Each row is where one point has got to under a steady rotation. How many ticks took it there?
The counts run from 0 to 559.
[145 151 102 112 157 172 107  95 139 102 132 144  99 112  94 107 142 123
 128 107 134 136 165 113 188 149 187 103 156 103 115 145 134 156]  520
[120 182 139 115 150 163 124 133 115  95 154 133 124  97 104  98 144  96
 129 127 108 162 128 126 135 111 191 116 101  66 119 152 149 157]  453
[121 201  98 151 158 144 127  98 148 128 172 106 127 132 114  88 107 111
 143 116 139 144 136  95 138 149 177 106 107  96 125 152 132 172]  428
[109 166 117 137 143 160 148 109 130  85 141 112 133 105 115 101 105 102
 128 114 100 157 123 119 151 128 195 147  77  96 113 137 169 165]  87
[122 138  76 131 146 161 153  74 121  98 120 115 111 111  99 108 117 125
 130 139 115 130 165 110 160 143 200 157 100 105 111 120 166 148]  529
[131 172 144 112 145 154 138 130 137  99 153 136 126  79 111  88 144  85
 124 102 135 155 127 119 168 126 197 110 137  92 117 151 124 164]  99
[131 181 127 125 136 167 116 123 141  90 143 129 122 108 116  99 120 109
 132  93 115 170 131 113 175 130 182 107 111  93 109 167 153 166]  82
[127 179 136 105 144 164 132 124 136 119 159 130 115  84 112  87 147  98
 132 110 135 159 120 114 158 129 195 107 134  89 130 156 122 166]  274
[119 170 128 137 149 159 115 124 139 108 153 143 125 116  77 109 145 101
 118 101 115 168 131 126 164 127 185  90 109  73 125 156 141 166]  117
[108 157 128 128 152 151 162 117 136  74 139 134 140  90  98  97 129  83
 120 119 129 136 120 134 143 117 211 137 103  88 119 128 139 156]  104
[134 171  73 155 155 133 143  82 135 118 129 114 117 125 105  83 122 127
 141 146 142 120 180 106 142 147 190 135 110  95 104 139 152 137]  373
[128 174  94 116 135 167 114 104 143  59 117 133 108 124 102 111 115 132
 132 128 133 146 152 120 152 119 191 123 105  91  88 144 160 127]  208
[140 190 132 122 165 150 110 115 147 102 185 118 117 115 113  89 112  96
 135  95 141 147 135 102 151 136 167  94 133 101 117 140 115 171]  431
[145 196 137 129 145 146 118 134 142  63 144 134 131 113 121  83 125  99
 133 107 135 146 147 122 149 112 180 108 121  81  95 154 139 141]  241
[147 188 101 107 147 160 122  95 145 106 151 110  92 104 133  85 113 123
 147 113 151 144 155  89 168 147 185 118 145 119 105 148 125 151]  219
[131 149 117 106 156 171 122 111 132  89 120 161 113 103  88 105 159 113
 121 126 129 126 155 141 163 127 203 114 146  82 117 146 142 145]  505
[118 137  96 116 179 162 159  81 116 118 140 121 116  99 101  89 136 112
 140 145 120 105 152 124 134 145 206 149 123  97 136 116 142 164]  495
[133 163 104 144 167 145 136  92 118 158 163 134 112 110  83  87 156 112
 128 142 124 138 170 107 140 149 183 112 122  76 131 141 135 162]  147
[130 190  90 151 149 134 154  96 134 121 151  98 119 109 127  76 105 110
 145 139 139 138 154  91 128 140 187 139  94  96 106 141 143 147]  408
[132 177  70 137 161 142 135  80 139 125 131 116 109 125 109  86 123 137
 147 150 150 117 171 107 137 148 192 124 123  98 110 143 139 137]  198
[124 174 118 121 184 161 123 104 142 131 167 130 125 110  97  86 145 104
 141 115 141 122 129 124 142 147 191  97 146  90 138 149 112 177]  465
[149 160  94 141 166 159 108  85 132 123 143 135 107 132  93  97 137 126
 138 115 116 135 184 106 172 158 170 106 139  89 119 151 150 162]  518
[130 190 105 158 172 131 130  99 143 116 179 101 130 134 109  81 100 100
 141 116 139 128 146  99 134 143 171 114 106  96 118 138 128 167]  427
[113 162 114 141 185 142 160  95 138 119 166 120 140 107 102  78 121  86
 133 124 138 108 129 126 128 144 200 126 118  93 133 124 117 173]  285
[102 163 101 153 163 141 163  97 141 126 145 118 142 105  98  90 123  95
 129 128 134 129 123 121 136 139 212 131 100  89 132 135 136 166]  108
[105 183  94 153 156 145 148  97 149  96 138 103 136 125 115  92 100 111
 142 125 136 132 126 114 132 136 202 129  89  94 110 145 149 157]  248
[116 172 112 142 162 147 135 104 147 144 156 136 127 110  90  94 140 107
 134 108 142 143 131 117 159 151 197  94 129  89 135 158 120 175]  113
[126 198 103 141 154 149 125 100 156 129 157 112 123 124 121  88 110 114
 150 105 138 151 126 102 156 152 183 106 117 105 120 164 133 172]  253
[152 149  94 147 165 147 143  76 118 113 149 111 108 113 113  82 119 113
 133 128 121 121 191  98 161 149 173 151 125 108 112 117 148 160]  532
[141 174 113  98 140 170 110 112 122  93 133 141  96 103  97  97 156 130
 131 142 126 150 169 119 138 116 185 116 127  70 105 149 148 129]  12
[135 176 135 128 178 159 106 116 131 110 175 142 121 124  94  94 143 101
 132 112 115 136 149 122 145 130 170  91 137  73 130 153 131 173]  467
[154 149 118 112 161 173 107  97 132  79 140 142 101 112  91 106 136 115
 122 102 124 133 171 118 185 138 176 109 153 102 108 135 139 155]  521
